In the data rows, 128 means zero.
Each pair is two rows. How far apart are they, by a hidden measure? 0 means very close, and 20 very far. Two or three weighted sums of its numbers give each row a place; it is the straight-line distance between the places.
array([157, 081, 160, 100, 160, 107, 119, 158, 089, 125, 116, 149, 085])
array([141, 142, 097, 126, 090, 121, 119, 099, 137, 125, 114, 146, 120]): 5
array([133, 150, 094, 122, 094, 121, 119, 096, 143, 128, 123, 150, 123])
array([098, 137, 122, 158, 129, 177, 179, 129, 142, 134, 162, 099, 156]): 15
array([110, 138, 128, 158, 130, 141, 130, 128, 135, 130, 122, 098, 162])
array([085, 141, 134, 156, 133, 175, 176, 122, 147, 134, 180, 098, 153]): 11
array([119, 132, 128, 158, 129, 097, 120, 137, 141, 130, 118, 099, 155])
array([101, 133, 132, 151, 132, 149, 150, 124, 143, 132, 123, 100, 157]): 4
array([099, 136, 124, 149, 129, 136, 125, 129, 136, 131, 116, 097, 155])
array([114, 133, 127, 141, 127, 117, 108, 127, 138, 124, 124, 113, 143]): 8
array([095, 139, 125, 158, 127, 176, 167, 127, 133, 132, 159, 100, 153])
array([136, 152, 096, 133, 095, 116, 122, 091, 141, 136, 115, 145, 126]): 10
array([091, 134, 122, 153, 133, 182, 168, 131, 147, 126, 160, 101, 153])
array([139, 152, 106, 124, 100, 126, 110, 099, 147, 128, 114, 146, 128]): 12
array([097, 129, 130, 164, 128, 173, 171, 131, 145, 128, 167, 108, 158])
array([087, 138, 125, 153, 124, 176, 169, 132, 144, 058, 152, 097, 154]): 14
array([144, 150, 105, 126, 081, 111, 115, 080, 144, 134, 120, 152, 118])
array([158, 083, 152, 098, 166, 119, 121, 174, 091, 131, 116, 141, 094]): 19
array([153, 093, 159, 082, 156, 123, 125, 150, 062, 129, 116, 145, 098])
array([138, 141, 096, 127, 115, 119, 116, 117, 140, 131, 113, 151, 119]): 8
array([105, 130, 130, 155, 125, 123, 112, 127, 147, 127, 110, 095, 156])
array([126, 136, 124, 137, 128, 114, 120, 126, 132, 129, 122, 129, 137]): 3
array([141, 151, 096, 131, 080, 125, 119, 074, 142, 127, 113, 137, 129])
array([150, 090, 150, 092, 160, 108, 109, 155, 076, 134, 115, 139, 099]): 5
array([137, 152, 099, 122, 119, 124, 123, 115, 143, 129, 112, 152, 126])
array([121, 137, 131, 138, 133, 117, 116, 124, 142, 126, 121, 112, 143]): 10
array([138, 159, 072, 124, 115, 116, 120, 115, 146, 130, 118, 148, 127])
array([112, 138, 122, 158, 123, 126, 126, 131, 144, 128, 111, 094, 147]): 9
array([140, 143, 114, 119, 120, 119, 120, 119, 142, 135, 120, 164, 126])
array([135, 152, 104, 128, 077, 119, 122, 072, 144, 127, 121, 153, 122]): 14
array([129, 154, 099, 122, 076, 123, 118, 080, 142, 136, 118, 143, 127])
array([110, 132, 122, 152, 125, 126, 098, 136, 140, 126, 119, 098, 161]): 14
array([152, 090, 155, 097, 160, 109, 111, 162, 093, 121, 124, 150, 093])
array([136, 151, 096, 116, 097, 118, 114, 092, 150, 125, 116, 153, 124]): 6
array([111, 131, 128, 160, 133, 092, 115, 118, 148, 129, 117, 084, 157])
array([115, 140, 132, 153, 132, 130, 120, 130, 145, 124, 127, 103, 160]): 10
array([137, 159, 097, 122, 079, 118, 118, 081, 143, 130, 118, 144, 125])
array([150, 093, 151, 094, 163, 111, 110, 157, 099, 134, 119, 153, 102]): 9
array([139, 124, 173, 118, 134, 116, 122, 138, 118, 129, 125, 144, 117])
array([136, 144, 117, 123, 134, 111, 115, 117, 146, 124, 118, 159, 126]): 12
array([163, 087, 150, 090, 160, 119, 119, 164, 093, 133, 114, 139, 085])
array([105, 132, 120, 165, 130, 108, 123, 128, 142, 130, 112, 100, 154]): 4
array([136, 146, 099, 122, 078, 117, 113, 071, 147, 121, 116, 148, 129])
array([133, 144, 101, 127, 108, 115, 117, 110, 138, 132, 119, 152, 128]): 13
array([137, 150, 091, 131, 113, 124, 115, 118, 142, 126, 117, 155, 127])
array([133, 155, 098, 123, 079, 116, 116, 089, 144, 132, 114, 151, 127]): 15
array([142, 147, 097, 123, 097, 118, 119, 104, 138, 127, 114, 149, 120])
array([115, 145, 128, 144, 125, 121, 114, 132, 139, 136, 111, 113, 140]): 5
array([156, 093, 159, 094, 157, 123, 115, 156, 083, 127, 116, 142, 095])
array([110, 140, 124, 165, 130, 075, 121, 131, 147, 131, 118, 086, 159]): 9
array([091, 136, 129, 150, 126, 169, 177, 127, 149, 129, 166, 096, 152])
array([136, 150, 095, 120, 080, 103, 116, 086, 142, 127, 122, 154, 127]): 10
array([136, 153, 100, 126, 119, 120, 116, 121, 143, 128, 112, 151, 124])
array([110, 135, 129, 153, 130, 142, 123, 132, 133, 129, 102, 101, 154]): 5
array([154, 089, 155, 084, 167, 117, 118, 152, 064, 125, 125, 146, 102])
array([155, 092, 154, 087, 162, 118, 115, 162, 078, 127, 118, 147, 092]): 7
array([091, 134, 119, 158, 128, 166, 175, 130, 142, 194, 163, 099, 144])
array([136, 140, 077, 126, 111, 115, 124, 114, 136, 123, 118, 145, 121]): 11
array([138, 152, 102, 127, 103, 112, 117, 102, 134, 129, 114, 149, 128])
array([138, 134, 130, 124, 132, 117, 120, 133, 148, 131, 116, 145, 130]): 2
array([157, 082, 161, 097, 159, 114, 115, 163, 096, 129, 115, 141, 090])
array([094, 136, 124, 152, 128, 174, 172, 129, 133, 054, 171, 098, 154]): 8
array([104, 138, 129, 159, 131, 161, 151, 132, 145, 125, 140, 095, 144])
array([140, 147, 097, 123, 099, 118, 116, 100, 134, 130, 110, 147, 131]): 10
array([084, 141, 125, 157, 131, 172, 172, 125, 136, 135, 191, 093, 157])
array([113, 140, 129, 157, 129, 127, 130, 121, 147, 123, 120, 095, 148]): 4
array([105, 131, 126, 153, 137, 105, 125, 132, 146, 128, 120, 096, 154])
array([119, 132, 122, 148, 135, 113, 121, 131, 142, 133, 114, 108, 141]): 5
array([133, 151, 102, 125, 094, 110, 116, 108, 144, 142, 121, 153, 126])
array([080, 139, 129, 149, 126, 172, 182, 122, 141, 124, 194, 101, 156]): 4
array([098, 133, 120, 148, 138, 174, 170, 130, 143, 046, 173, 100, 159])
array([146, 113, 170, 109, 134, 114, 117, 135, 119, 136, 123, 138, 111]): 14
array([091, 142, 131, 151, 124, 169, 169, 122, 144, 127, 168, 097, 155])
array([148, 095, 156, 100, 159, 117, 119, 152, 095, 125, 122, 145, 102]): 1
array([160, 096, 158, 099, 166, 121, 112, 159, 093, 128, 119, 143, 102])
array([091, 134, 123, 155, 131, 160, 169, 127, 144, 124, 163, 094, 144]): 5
array([083, 139, 126, 156, 125, 176, 175, 129, 144, 133, 185, 105, 153])
array([140, 151, 101, 124, 086, 123, 124, 079, 134, 123, 109, 152, 123]): 10
array([100, 140, 129, 155, 130, 177, 177, 125, 142, 086, 168, 097, 154])
array([094, 131, 127, 148, 128, 169, 169, 127, 145, 130, 152, 097, 162]): 8
array([140, 151, 089, 128, 088, 115, 111, 076, 135, 136, 118, 156, 129])
array([159, 091, 161, 086, 160, 124, 123, 159, 078, 123, 117, 145, 100]): 3
array([136, 148, 097, 126, 100, 128, 113, 109, 138, 133, 120, 153, 127])
array([125, 131, 129, 132, 127, 116, 117, 131, 143, 133, 118, 126, 132]): 8
array([088, 136, 133, 163, 126, 170, 184, 126, 135, 128, 182, 094, 154])
array([135, 150, 074, 123, 106, 121, 112, 116, 140, 121, 118, 149, 120]): 7
array([095, 136, 125, 155, 131, 168, 174, 128, 142, 123, 167, 097, 151])
array([089, 139, 135, 151, 131, 168, 178, 125, 139, 131, 170, 093, 154]): 5
array([094, 132, 122, 155, 130, 165, 171, 125, 142, 134, 169, 105, 158])
array([132, 145, 097, 122, 093, 123, 130, 101, 148, 128, 108, 152, 127]): 6
array([144, 145, 103, 117, 078, 111, 118, 079, 140, 132, 111, 150, 117])
array([127, 139, 129, 151, 134, 122, 120, 128, 141, 133, 115, 119, 137]): 13
array([108, 141, 124, 167, 129, 091, 109, 126, 150, 134, 123, 078, 155])
array([135, 150, 097, 123, 095, 119, 115, 087, 140, 134, 117, 146, 126]): 5
array([155, 087, 153, 090, 165, 119, 117, 157, 090, 133, 118, 144, 101])
array([139, 142, 110, 132, 129, 122, 116, 124, 137, 127, 112, 159, 122]): 5
array([164, 102, 161, 095, 167, 119, 117, 157, 093, 131, 119, 139, 099])
array([140, 158, 104, 130, 120, 118, 115, 124, 146, 122, 108, 153, 131]): 6
array([161, 081, 155, 098, 161, 127, 115, 165, 090, 127, 116, 143, 090])
array([131, 149, 072, 125, 115, 121, 116, 110, 145, 126, 112, 151, 127]): 8
array([148, 087, 157, 092, 155, 120, 116, 159, 093, 128, 119, 143, 095])
array([086, 138, 133, 148, 120, 172, 173, 129, 136, 125, 177, 089, 157]): 2
array([159, 088, 152, 094, 166, 115, 117, 157, 093, 132, 113, 150, 100])
array([161, 092, 153, 090, 162, 114, 118, 154, 082, 129, 114, 146, 101]): 3
array([165, 091, 159, 097, 167, 118, 119, 158, 097, 126, 112, 144, 095])
array([135, 147, 102, 125, 073, 115, 117, 078, 147, 123, 113, 152, 126]): 11
array([108, 132, 130, 160, 129, 123, 115, 135, 149, 129, 120, 100, 157])
array([109, 143, 127, 158, 128, 128, 124, 130, 142, 120, 113, 096, 159]): 3
array([137, 144, 100, 119, 081, 115, 108, 073, 145, 125, 118, 150, 126])
array([133, 137, 127, 121, 132, 114, 110, 129, 139, 133, 116, 143, 126]): 9
array([157, 089, 158, 099, 155, 117, 115, 160, 090, 129, 111, 142, 100])
array([138, 143, 110, 128, 121, 119, 113, 129, 145, 127, 114, 152, 130]): 3
array([136, 142, 114, 128, 123, 109, 114, 124, 140, 126, 117, 161, 128])
array([158, 086, 156, 089, 153, 122, 117, 168, 093, 128, 107, 145, 080]): 9
array([157, 098, 167, 075, 159, 113, 122, 153, 060, 130, 118, 143, 098])
array([141, 148, 093, 126, 111, 119, 122, 098, 146, 129, 110, 148, 123]): 8
array([112, 130, 131, 167, 127, 088, 116, 124, 140, 126, 119, 086, 157])
array([153, 082, 164, 093, 159, 120, 110, 170, 100, 128, 117, 139, 084]): 12
array([155, 096, 154, 094, 157, 116, 113, 158, 087, 128, 121, 148, 101])
array([107, 130, 124, 161, 131, 113, 102, 127, 137, 129, 114, 092, 162]): 1
array([127, 137, 129, 131, 127, 118, 110, 131, 142, 130, 120, 135, 125])
array([088, 131, 124, 156, 131, 168, 174, 124, 141, 126, 183, 097, 160]): 10
array([139, 155, 073, 130, 113, 118, 111, 116, 137, 126, 115, 150, 128])
array([148, 095, 156, 090, 166, 118, 117, 156, 089, 135, 116, 138, 097]): 15
array([154, 099, 155, 091, 159, 122, 115, 158, 077, 128, 115, 143, 095])
array([137, 155, 097, 124, 076, 118, 113, 076, 143, 135, 113, 146, 124]): 9
array([083, 135, 126, 150, 127, 176, 174, 131, 150, 122, 187, 102, 159])
array([140, 150, 097, 124, 076, 115, 112, 078, 146, 128, 113, 149, 133]): 8
array([094, 128, 130, 155, 134, 178, 168, 125, 144, 121, 161, 098, 148])
array([081, 132, 121, 151, 126, 175, 183, 125, 142, 123, 178, 098, 154]): 3
array([157, 087, 160, 097, 155, 114, 115, 161, 088, 124, 119, 143, 081])
array([132, 154, 096, 121, 087, 114, 118, 077, 147, 131, 121, 151, 123]): 11
array([135, 154, 107, 123, 079, 115, 119, 084, 148, 127, 115, 154, 132])
array([078, 140, 119, 153, 130, 173, 173, 123, 146, 130, 184, 095, 157]): 10
array([093, 136, 126, 155, 131, 175, 167, 123, 140, 059, 167, 096, 148])
array([140, 144, 103, 126, 079, 112, 112, 073, 142, 128, 113, 144, 129]): 4
array([131, 144, 111, 121, 121, 117, 123, 118, 146, 128, 113, 157, 125])
array([133, 154, 090, 123, 114, 113, 110, 112, 144, 131, 116, 148, 132]): 4
array([150, 102, 157, 110, 155, 126, 117, 142, 108, 125, 116, 138, 098])
array([151, 087, 163, 096, 162, 127, 123, 161, 095, 127, 113, 140, 089]): 4
array([137, 140, 103, 126, 125, 115, 106, 122, 136, 126, 115, 161, 123])
array([089, 144, 127, 154, 122, 177, 176, 123, 141, 128, 180, 090, 155]): 5
array([152, 095, 163, 099, 167, 117, 128, 153, 090, 135, 117, 140, 100])
array([159, 087, 156, 094, 164, 115, 113, 157, 092, 136, 115, 138, 086]): 5
array([087, 132, 124, 150, 129, 177, 170, 125, 145, 129, 188, 099, 156])
array([102, 133, 123, 151, 129, 152, 138, 127, 141, 124, 127, 089, 158]): 4
array([136, 153, 102, 125, 086, 119, 118, 081, 138, 121, 115, 148, 121])
array([133, 137, 125, 130, 131, 114, 118, 118, 143, 136, 121, 130, 125]): 4
array([104, 137, 137, 154, 124, 170, 159, 131, 143, 130, 153, 101, 155])
array([112, 136, 137, 154, 128, 113, 104, 127, 136, 116, 121, 098, 160]): 12
array([091, 134, 135, 159, 131, 171, 177, 128, 139, 130, 177, 099, 156])
array([135, 157, 110, 124, 093, 117, 118, 095, 149, 131, 112, 145, 121]): 12
array([092, 135, 125, 161, 126, 163, 171, 127, 137, 130, 164, 093, 149])
array([094, 136, 131, 152, 130, 178, 165, 124, 141, 133, 164, 107, 152]): 1
array([136, 141, 096, 126, 100, 115, 116, 106, 139, 128, 116, 141, 125])
array([089, 140, 123, 153, 127, 165, 179, 127, 142, 126, 170, 094, 143]): 5
array([115, 135, 127, 154, 126, 136, 129, 130, 139, 123, 118, 097, 155])
array([137, 159, 097, 126, 116, 112, 110, 119, 143, 133, 114, 141, 128]): 4
